m = array([123, 141, 105, 117, 114, 140, 125, 113, 118, 142, 131, 122, 129])
Read off the 4th-last entry.
Answer: 142
Read off the 2nd entry from the right.
Answer: 122
Read off the first entry from the left.
Answer: 123
The first entry from the right is 129
The third entry from the right -> 131
The entry just left of 125 is 140

[106 115 101 119 114 118 122 124 126 129 136 126 131 138]
The entry just left of 119 -> 101
Report the entry just right of 131.
138
Report the entry just right of 101.
119

[[138 139 137 126 136 133 123 125 123 134 133 136 135 139 124 137]
 [116 115 116 111 124 130 114 142 116 112 131 123 131 118 111 115]
 [107 107 107 140 107 129 143 111 143 110 128 107 105 108 122 107]
 [114 112 114 107 123 127 111 147 113 111 128 121 131 115 112 113]]
What is the entry directly above 130? 133
What is the largest entry in the first column? 138
The bottom-left entry: 114
The last entry, reading row by row: 113
The entry directly below the smallest entry: 131
The minimum: 105
The entry just right of the smallest entry: 108
The 5th entry in reading order -> 136
What is the smallest entry in the last column? 107
The top entry of the column that holds the largest entry is 125
What is the 1st entry on the diagonal from the top-right corner? 137
The entry just left of the smallest entry -> 107
The second-last entry, reading row by row -> 112
The largest entry is 147
The entry just left of the largest entry -> 111
The entry just right of 138 is 139
What is the entry directly above the smallest entry? 131
The entry directly above 118 is 139

Read these off the grid that follows. Rows and columns are numbered from 0.
1) Give the entry at row 1, column 0.
2) Give the entry in row 0 and column 2.
3) Give the bottom-right entry.
[[130 137 116 106]
 [101 118 137 134]]
1) 101
2) 116
3) 134

X =
[[144 116 133 148 110 138 137 125 114 128 124 121 108 126 154]
 [138 121 132 136 115 124 134 133 130 135 133 129 122 136 139]
 [130 138 129 136 126 126 137 139 116 122 126 133 122 106 140]
 [126 128 123 133 125 133 130 118 127 129 127 127 131 133 129]
 [ 98 152 121 116 150 105 115 155 144 106 147 120 142 118 110]]
Counting starts at 0.
The entry just left of the largest entry -> 115
Report the centre entry.
Answer: 139
The entry just right of 132: 136
The entry in row 1 and column 0 is 138
Report the entry in the bottom-left corner.
Answer: 98
The entry in row 2 and column 0: 130
Report the entry at row 1, column 2.
Answer: 132
The entry in row 0 and column 1 -> 116
Report the entry at row 0, column 2.
Answer: 133
The entry in the top-right corner -> 154
The top-left entry -> 144
Report the entry directly above 140.
Answer: 139
Report the bottom entry of the column that holds the largest entry.
Answer: 155
Report the entry at row 2, column 2.
Answer: 129
The bottom-right entry -> 110
Report the entry just right of the smallest entry.
Answer: 152
Report the entry just right of the centre entry.
Answer: 116
The entry at row 2, column 1 is 138
The entry just right of the largest entry: 144

Questions about the matrix below. Indices start at 0.
1) Which number is the entry in row 2 and column 0?
2) Which number is the entry directly below the smallest entry?
3) Which number is the entry at row 0, column 2?
4) Which number is the bottom entry of the column that holds the smallest entry?
5) Which number is the top-right entry?
6) Which number is the entry just right of the smallest entry?
7) Which number is the entry in the top-left corner?
8) Which number is the entry just right of the largest entry?
[[127 138 138 116 135 140 135 123 138 136 141 135 125 141]
 [127 141 111 121 138 132 109 125 117 139 143 149 113 145]
 [130 122 143 117 124 124 141 128 138 116 115 115 129 116]
 [131 137 150 122 135 143 148 126 148 132 136 122 136 134]
 [136 141 112 115 141 128 111 125 118 133 138 118 112 131]
 [130 136 143 121 135 147 142 125 142 133 143 117 135 132]
 [136 145 121 116 142 128 118 123 124 135 133 146 113 141]
 [129 120 116 132 123 112 116 129 116 118 111 121 121 116]
 [141 144 120 137 143 130 119 132 123 137 138 119 125 135]
 [133 138 120 117 139 127 118 128 123 133 137 131 118 131]
 [141 144 123 126 144 132 123 130 126 134 139 117 124 131]]
1) 130
2) 141
3) 138
4) 123
5) 141
6) 125
7) 127
8) 122

a = [135 150 143 141 127 124 139 128 142 121 150 117 127 147]
Report the first entry from the left.
Answer: 135
The 2nd entry from the left: 150
Report the entry just left of the smallest entry.
Answer: 150
Report the 3rd entry from the left.
Answer: 143
